In the rows, 128 means zero.
First come named moves, each a turn or a mirror, each shown by rows before and after it. For each pair of rows after them, which moves, in which order, take the first row to the second? The first pair is done for you.
vufi:
[138  76  86 132 141 111 135 113 121 130 139 162 155 129 167 149  95 141
 109 117 119 130 145 109 103 135 127 117 100 175] -> [131  75  95 140 139 112 134 107 126 137 127 160 159 116 167 154 104 147
 113 117 129 129 144 113 111 133 115 112  91 173]
[135  51  82 117 153  94 107 160 121 159  94 143 165 175 149 159 102 122
 109 152 150 136 172 127  80 160 101 115  26 169] -> [158  57  78 124 156  93 111 170 116 157 105 132 166 183 154 148  95 121
 115 134 145 136 173 100  90 165 106 127  35 175]
[110 158 131 144 140 123 130 100 142 122 146 143 103 127 114 139 147 117
 114 133 109 144  79 123 139 109 139 132 108 115] -> [123 158 122 136 147 132 135 107 154 123 152 139  99 140 117 137 145 108
 120 119 109 139  83 103 131 113 142 136 129 119]
[113 130 145 151 147 132 133 118 136 125 135 140 129 148 150 157 139 131
 142 130 100 138  81 131 113 110 152 138 102 149] -> [119 134 141 149 148 132 145 119 143 119 137 137 123 159 153 151 133 136
 148 129 100 144  87 123 114 109 153 141 101 147]
visur:
[104  65 101 134 168 115 125 148 116 157 102 124 160 122 159 197 133 167
 128 137 121 137 163 144 110 144 118  87  56 157] -> [ 92 146 167 138 164 138 145 114 145 127 125 155 105  81 122 188 180 165
 144 139  96 142 106 183 169 107 125  99 125  84]
[156  83 122 110 105 146 139 158 120 129 127 106 151 131 160  97  81 141
 118  88 146 117 182 117 111 155 121 133 119 120] -> [107  85 144 132 107 116 121 122 113 158 102 126 148  97 136 118 113 160
 123 125 150 127 173 170 132 131 110 104  75 105]
[119  81 183 142 159 102 129 178 150 135 133 134 137 154 101  96 131  94
 167 131 144 108 165 159 137 167  86 193 188 163] -> [102  73 184 147 164  81 114 175 147 163 122 147 140 149  94 102 130 100
 153 144 147 125 165 167 141 164  78 181 162 164]
[127 149 147 121 119 142 139 134 136 108 143 130 115 124 101 111 121 115
 129 113 142 130 115 129 135 140 147 134 162 101] -> [143 117 108 117 122 133 130 150 118 116 131 119 130 141 130 116 101 111
 130 110 149 123 136 104 110 156 141 134 137 135]
tebek:
[154 108 128 114 135 126  93 149 109 133 169 133 129 159 156  62  89 111
 120  92 120  58 128 101 135 123 145 187 172 120] -> [141 105 148 112 120 120  95 146 101 130 160 142 136 137 152  66  88 117
 126 100 138  43 136 115 145 120 131 182 177 111]
[144 139 141 128 112 140 145 113 128 114 133 120 112 123 115 104 133 113
 115 119 118 135 118 109 126 150 113 147 166 111] -> [130 125 146 122  95 135 138 124 118 118 118 124 127 114 107 110 126 132
 128 140 136 125 145 121 128 140  97 136 155 110]
[130 161 131 115  93 166 137 146 144 117 152 105 151  92 153  90  89 172
 149 115 128 115 195 126 152 105 150 134 198 164] -> [126 134 107 121  95 154 125 151 128 138 135 103 168  93 153 103  75 184
 147 125 144 115 214 129 137 119 142 128 163 192]

(2 to 3 moves a pair)
[122 151 180 143 137 133 109  79 150 119 126 177 108 109 114 152 163 117
 142 132  83 113  65 128 155 171 137 116 114  88] -> [152  77 116 124 148 128 110 116 121 138 117 138 158 163 160 146 112 111
 129 120 103 106 123  75 101 209 127 117  80 155]	visur then visur
[146 119 128 113 123 134 123 161 120 121 129 109 139 147 141 116 106 131
 138 129 127 108 154 110 110 155 136 119 127 133] -> [116 145 162 131 132 126 118 128 129 130 123 137 112 121 123 135 152 145
 143 149 114 128 114 152 141 125 136 108 111 105]	tebek then visur then visur
[155 130  93  77 166 134 103  95 144 157 181  97 129 158 171 136 109 107
  57 122  57 152 120  90  70 179 160 192 116 192] -> [100 183 166 105 164 126  91  43 158 163 167 137  87  99 117 164 168 125
  67 153  44 163  74 162 126 128 162 175 125 127]	visur then visur
[135 172 134  96  94 155 150 134 127  60 182 146  94 136 132  84 120 136
 149 130 126 110 110 159 130  94 141 135 198  97] -> [160 115  70  84 108 150 153 150 109  80 182 112 134 176 169  90  80 116
 133 125 134 108 143 111  91 125 143 139 164 151]	visur then tebek
[113  67  87 159 169  91  92 132 117 200 101 110 152 159 153 185 138 139
 107 163 126 168 114 121 120 144 131 103  22 169] -> [ 72 148 180 164 136 113  94 100 140 170 110 157 103  87  91 175 193 150
 136 181 127 152  68 192 175  88 135  99  97  79]	visur then tebek
[203 124 157 164 115 175 181 143 102  85 171 115 125 170 113 124  88  75
 132  91 129 110  86  86 101 155 181 152 167 100] -> [144  81 195 149  75 143 158 133  59 121  99 143 168 109  79 152  97 121
 158 143 195  69 164 188 125 133 142 101 122  85]	tebek then tebek then visur
[173 162 142 104 112 159 141 143 145  98 153 123 109 156 120 110 107 103
 131  93 124 115 118  96 132 123 134 156 187 108] -> [170 125 103 118 140 149 136 137 132 118 149 111 118 190 147 125 104  96
 117  97 119 129 121  70 106 148 142 160 136 146]	visur then tebek
[167 132  80 117 115 162 159 162 128  80 155 139 109 149 133 116  91 102
 124 125 131 102 130  90 124 151 167 117 164 115] -> [160  88  61 111 114 152 149 173 105 107 130 138 144 152 146 125  87 111
 119 141 145  94 160 106 110 155 151  88 125 138]	tebek then tebek then tebek
[132 140 197 139 119 153 138  93 166 116 113 193 125  75  96 133 156 118
 130 119 167 111 139 177 136  80 141 138 145  96] -> [168 105 163 105 105 155 145 140 152 105 117 157 165 109 132 109 100 107
 134  90 192  89 194 140 100 113 136 143 162 142]	visur then tebek
[163 139 169 103 110 141 140 130 132 140 101  90 142 143 119  82  72 138
 161 151 140 109 192 105 108 142  96 156 173 119] -> [179 160 150 113 138 152 149 126 141 132 126  93 126 165 128  83  77 132
 147 135 110 126 156  73 104 146 115 176 174 128]	tebek then tebek then tebek
[ 97 145 142 144  88 136 119  20 161 141 112 126 113  89 125 141 195 136
 148 140 128 176 106 162 123 129 119 149 134  95] -> [163  99  79 106  84 156 135  75 153 118 136  72 144 138 168 102 123 108
 142  94 141 153 167  93  71 172 125 176 165 153]	tebek then visur then visur
[135  76  85 108 140 106 104 145 106 156 122 117 159 170 158 131 105  99
 105 107 119 142 149  87  92 166 112 128  98 170] -> [122 160 142 135 150 126 120 105 146 128 154 148  96 139 117 124 168  88
 113 115  72 158  54 104 144 139 145 153 142 100]	visur then tebek then visur
[ 55 123 171 116 110 148 107 109  65 148  72 131 149 145  76 158 135 144
 156 147 195 122 136 210 128  86 129  61 136 106] -> [ 56 173 172 139 139 164 118  84  96 132 105 134 103 161  64 163 177 121
 148 135 147 165  54 181 135  75 152  95 152  87]	tebek then visur
[103 149 152 144 122 100 108 105 122 136 109 137 121  79  88 132 154 150
 151 136 144 130 139 168 142  95 128 124 130 114] -> [165 124 101 121 127 113 121 145 116 128 125  99 144 124 122 107  95 127
 138 105 155 118 175 104 101 128 130 151 139 160]	visur then visur
